In the rows, zero is written as 128.
Named moves (each a turn or a mirror), then the moves between two rows, first move first; the first pair answered:
sibe:
[109 121 123 130  80 138 139 156 111 142  94 136  89 146 109 155 130 142
 177  86 136 146 114 114 105  99 156 123 179] => [119 129 124 139  73 129 146 167 113 131 106 129  84 146 116 164 147 154
 177  95 139 135 115 114 111 109 166 113 164]
[121 122 129 134 136 150 116 122 124 134 125 134 143 114 122 140 112 122
 100 132 142 124 133 129 142 139 107 137 141] => [131 131 130 140 131 142 126 140 123 120 140 123 135 115 135 146 127 136
 106 141 144 112 139 128 144 150 122 124 124]
[ 82 121 167 147 126 130 142 154  86 113 126 118 104 146  84 136 126 183
 108 115 178 125 145 136 146 140 141 122 150] => [ 74 117 164 147 128 136 136 149  83 116 117 126 106 143  81 129 117 175
 108 111 178 133 145 134 139 129 133 131 160]
kes:
[124 110 130 138  93 145 140 122 102 127 153 145 119 152 131 134 166 148
 159 151 118 142 140  90 152 171 142 142 112] => [115 110 139 139 104 127 141 128  85 123 146 152 133 173 110 114 140 144
 161 158 114 148 126 105 130 150 143 164 132]
[ 92 100 123 111 131 170 106 103 127 156  81 143 103 122  97 136 118 124
 146 105 135 149 136 116 126  97 110 149 162] => [ 94  99 117 112 128 181 108 102 135 160  83 135  95 115 103 144 131 129
 145  97 138 145 141 108 130 104 113 141 155]
[105 108 148 140 100 136 111 193  83 131 124 124  73  89 127 128  91 140
 191 105 131 121 112 149 144 121 107 109 152] => [110 108 141 139  96 144 110 189  90 131 122 116  68  78 134 133 103 146
 189 100 133 120 117 144 153 128 107  99 146]
Kegup:
[128 181 139 157 129 118 131  92 124 181 110 141  88 134 135 161 119 152
 150 141 140  96 176 160 131 128 130 143 175] => [127 184 141 162 135 106 132 103 117 173 114 141 102 140 128 152 109 143
 143 152 143  88 177 172 131 126 129 146 176]
[ 92  97 125 145 113 157 121 149  93 143 111 148  71 156 106 177 167 165
 181 114 148 107 110 123 101  95 152 107 150] => [ 89 103 150 170 138 116 130 172  60 118 139 153 121 163  81 137 114 148
 141 154 160 105 100 174  97 100 147 121 146]
[122 135 117 138 120 124 151 138 124 133 131 125 122 134 118 148 145 149
 140 131 131 119 125 123 128 124 153 114 134] => [124 137 126 145 136 109 151 140 118 123 138 123 147 135 112 128 124 133
 121 147 133 117 126 142 128 122 141 122 132]
Pairs:
Each pair is 2 to 3 moves apart.
[124 141 111 118 136 134 129 130 105 123 141 140 168  93 142 130 130 118
 118 117 144 136 161 136 146 144 117 142 139] => [121 134 110 104 136 135 123 116 109 135 125 150 155 103 141 130 129 116
 139  98 129 149 149 125 131 121 116 155 156] -> Kegup kes Kegup
[163 167 118 125 176 131 160 114 161 107 142 147 147 154 151 112 123  92
  95 125  90 154 112 136 135  98 137 159 116] => [170 170 114 129 170 136 161 117 169  99 150 141 140 144 161 128 138  96
  92 122  92 144 118 128 145 112 141 144 101] -> sibe kes
[116 114 156 175 137 123 120 147  94 111 122 138 149 146  64 128 104 143
 133 165 148 125 119 160 124 132 145 129 147] => [124 119 155 182 143 133 121 140 100 104 135 129 161 127  81 132 106 135
 108 170 160 115 132 162 146 155 135 120 124] -> kes Kegup kes
[107 124 117 124 119  95 132 112 157 102 128 155 113 143 109 109 119  78
 141  90  89 145 104 119  79  65 140 172 144] => [134 149 115 139  99  86 150 144 170  76 163 134  91 135 142 135 169 111
 145 109  95 109 116 107  99 101 178 136  99] -> sibe kes
[ 90 140 111 123 111 155 121 145 103 161 110 109 126  97  99  84 100 148
 104 139 189 164 135 173 140 117 100 137 166] => [120 160 101 129  85 153 140 169 124 141 127  86  91  91 137 120 162 183
 123 144 189 135 148 147 157 147 137 103 125] -> Kegup Kegup sibe
[ 86 108 123 128  88 146 118 147  83 149 118 121 136 157 118 109 175 143
 126 143 141 145 113 143 114  80 176 115  98] => [ 78 104 125 128  98 150 114 136  75 158 117 127 149 153 112  98 155 131
 110 146 141 151 112 152 120  79 157 118 105] -> kes sibe Kegup
[ 73  74 148  87 103 134 105 169  64 138 109 166 112 154  74 148 128 131
 186 133 120 120 125 114  85  69 148 143 171] => [ 82  68 121  84  90 190  90 138 101 154 107 152  83 113 113 189 179 137
 170 104 130 112 156  77 130 111 138 106 140] -> kes sibe
[113 131 138 112 122  91 151 142 110 132 116 143 146 164  94  94  97 108
 149 135 111 147  82 145  83  83 123 170 162] => [151 162 121 130  93 104 171 171 144 106 158 105 112 135 157 151 182 153
 148 146 124 103 111 118 128 153 163 102  86] -> sibe kes
[100 104 120 123 127 131 124 130 122 138 108 132 113 147 101 146 136 133
 153 132 128 142 131 111 116 108 135 130 140] => [103 110 127 137 128 115 134 154 112 120 126 125 122 149 105 144 137 143
 145 154 134 131 130 125 114 116 149 122 127] -> Kegup sibe
[ 92 103 138 129 145 157 109 106 108 152 111 143 149 125 112 111  94 112
 114 123 139 148 124 133 140 136 104 153 150] => [119 134 151 151 136 104 145 165  91 108 149 127 148 142 118 114 115 139
 127 169 137 118 115 148 132 150 154 140 120] -> sibe kes
[118 158  88  87  86 133 107 146 146 143 107 146  99 152 116  98 126 141
 199 116 137 171 115  80  96  98 136 129 125] => [124 168  94  95  87 116 119 165 145 128 117 146  97 152 119 101 134 154
 202 128 135 164 114  84  95 105 149 123 115] -> sibe kes
[135 160 135 158 160 169 113  93 112 126 182  95 153  89 130 118 114 118
  81 154 146  98 181 180 183 191 121 108  75] => [130 144 123 131 163 202  91  48 135 156 149 104 144  79 136 120 112  99
  88 117 136 121 178 157 186 179  91 120  94] -> Kegup sibe
[135 148 147 146 132  83 152 145 117 107 142 125 146 157 119 111 118 128
 119 152 131 124 118 143 110 116 134 137 126] => [140 140 124 137 118 136 134 117 147 122 138 112 124 118 155 145 160 133
 113 123 143 118 146 111 152 153 118 101  99] -> sibe kes
[ 96 117 146 155 146 116 158 107 127 127 143 133 173 106 130 103  76 119
  71 129 171 161 136 152 117 115  81 126 139] => [ 90 112 149 148 143 109 158 115 116 131 131 140 160 126 111  99  72 122
 100 123 166 168 124 152  97  90  91 140 163] -> kes Kegup kes
[121 136 132 142 145 118 126 119 117 130 140 127 148 114 132 105 102 109
 110 143 115 146 119 137 133 127 115 133 118] => [134 144 120 142 127 128 133 131 132 127 144 117 118 109 153 133 147 134
 131 136 109 131 128 113 138 145 139 117 103] -> Kegup sibe Kegup
[147 142 151 125 120 107 128 153  95 115 110 149  90 196  64 112 143 133
 188 143 105 116 113 138  99  70 161 200 198] => [140 116 113 102 112 199  89  80 142 162  79 142  62 140 100 149 172 119
 171  85 118 130 149  89 149  98 110 171 189] -> kes sibe
[122  90 139 118 170 145 129 117 148  87 142  94 167 158 158 142 103 109
 116 173 151 163 101 139 191 139 102 119 154] => [140 107 141 122 154 125 141 144 153  69 158  91 149 171 167 153 133 132
 135 181 138 151  94 130 185 142 130 107 138] -> Kegup kes sibe
[158 121 123 150 115 126 145  61 167 160  96 122 109 132  99 153  96 142
 129 122  83 134 110 140  93 121  86 165 146] => [152 120 127 160 124 116 147  65 155 153 101 123 124 135  89 143  81 139
 120 133  87 134 105 155  89 119  89 171 149] -> sibe Kegup sibe
[107 105 124 135 139 106 116 145  93 151 130 136 140 119 101 118 109 129
 138 148 153 128  97 145 117  95 132 120 141] => [108 101 104 124 131 149 107 120 119 169 120 127 122  91 125 143 134 129
 132 120 160 125 116 122 144 115 119 101 133] -> kes sibe
[130 139 104  95 108 122  95 166 150 140 106 103 109 117 139 140 117 123
 132  97 146 115 145  74 123 182 126  90  85] => [110 121 115  85 127 110  84 152 125 158  85 125 131 136 100 103  67  99
 131  89 138 144 125  95  95 141 104 131 130] -> sibe kes
[114 140 118 148 102 206  97 141 113 120 128 151 161 121 152 173 173 114
 160 121 121 122 149 105 165 209 120 103 113] => [ 88 120 134 137 126 186  85 130  82 135 106 178 187 149 101 128 108  83
 166 120 106 152 121 134 122 157  97 155 169] -> sibe kes
[131 134 119 109 131  97 129 128 109 119 102 149 106 158 107 149 109 122
 166 143 116 111 108 137 104 114 151 162 152] => [152 137 101 107 124 138 121 104 142 124 110 132  94 123 155 175 148 126
 147 133 124 103 135 112 147 158 141 126 116] -> Kegup kes
[119 111 134 154 123 138 134 146 120 112 149 106 160 112 130 110 117 125
 107 150 154  85 146 148 145 134 128 126 101] => [115  99 125 143 124 161 120 122 126 128 133 110 156 101 131 111 116 113
 103 127 155  96 152 143 150 130 107 124 111] -> sibe kes
[152 140 161 152 150  81 155 151 157 119 135 123 131 172 170 136 123 111
 109  96 111 122 143 154  66 190 145 118 139] => [133 123 154 137 162 107 135 118 158 149 111 135 139 166 154 123  99  90
 106  73 109 147 142 147  63 166 110 136 167] -> kes sibe
[118 165 127 127 127  96 182 142 114 124 123 116  74 180 120 130 122 133
 182 149  88 132  93 121  85  88 166 135 148] => [127 163 101 119 116 152 170 113 148 138 117  99  52 137 164 166 168 139
 176 122 100 125 122  87 128 125 156  98 120] -> sibe kes
[147 162 153 136 141  96 120 152 108  91 145 122 161 117 136 130 103 142
  89 177 140 114 106 165 143 143 127 113  79] => [125 124 123  92 142 161  79  75 139 152  85 134 130  99 141 139 106 118
 110 103 128 158 109 120 142 112  81 129 127] -> kes sibe Kegup
[118 152 143 117 157  92 126 114 130 122 119 120 168 154  98  94  76 101
 155 132 107 152  97 149  94  91 120 163 150] => [153 183 135 136 143  83 147 140 157  89 160  91 162 127 151 124 130 121
 138 154 115 112 126 140 135 155 147 113  74] -> sibe kes Kegup
[143 113  98 111 120 148 153  71 171 115 139 130 127  73 136 152 206 153
 167 113 144  85 140 112 188 179 122 101  98] => [138 131 140 130 132  47 186 132 119  74 162 144 163 139  83 102 149 155
 185 168 125  87  96 172 127 134 156 150 126] -> kes sibe
[143 145 102 149 147 147 100 129 116 152  85 136 163 136 107 119  70 106
  91 148 140 182 108 158 129 116  83 130 161] => [159 156  85 158 127 176 108 133 146 146 104 112 135 105 155 158 132 131
  88 144 153 155 136 132 167 168 102  81 114] -> kes sibe
[107 125 116 160 114 150 123 129 146 146 113 124 130 165 113 141 173 142
 123 133 141 120 136  84 136 142 157 116 137] => [102 118 117 164 117 156 118 123 140 151 113 123 141 154 110 136 161 134
 103 137 149 124 143  93 144 151 144 114 139] -> Kegup sibe kes
[123 130 124 131 151 145 121 107 158 123 137 121 148 104 162 126 120 117
  89 117 125 112 148 121 141 157 106  96  89] => [125 144 146 142 151  98 143 144 136  96 155 123 161 130 142 110 104 124
  95 149 118 105 131 145 120 145 131 111  89] -> kes sibe
[104  79  95 150 107 157 118 136 173 121 140  97 117 140 115 120 105 159
 177 154 136 111  58 106 110 107 118 136 199] => [111  96 100 165 105 135 131 159 161 102 160  87 126 146 118 119 107 168
 165 178 145  92  63 123 114 119 133 127 181] -> Kegup sibe
[133 153 137 114 149 108 112 154 113  90 110 151 185 139 106 111 104 114
 105 104 168 123  90 153 140 169  95 172  82] => [141 152 117 107 128 145 101 138 144 100 102 141 150 114 141 147 152 128
 116  77 171 115 109 113 171 194  98 142  63] -> kes Kegup
[107 122 127 139 103 125 129 164 104 111 105 136  83 144  94 137 144 159
 161 141 147 132 132 125 110 114 158 126 139] => [108 126 140 150 119 106 134 169  95  96 127 137 120 140  86 115 112 140
 127 167 157 127 136 159 117 130 146 131 127] -> kes Kegup
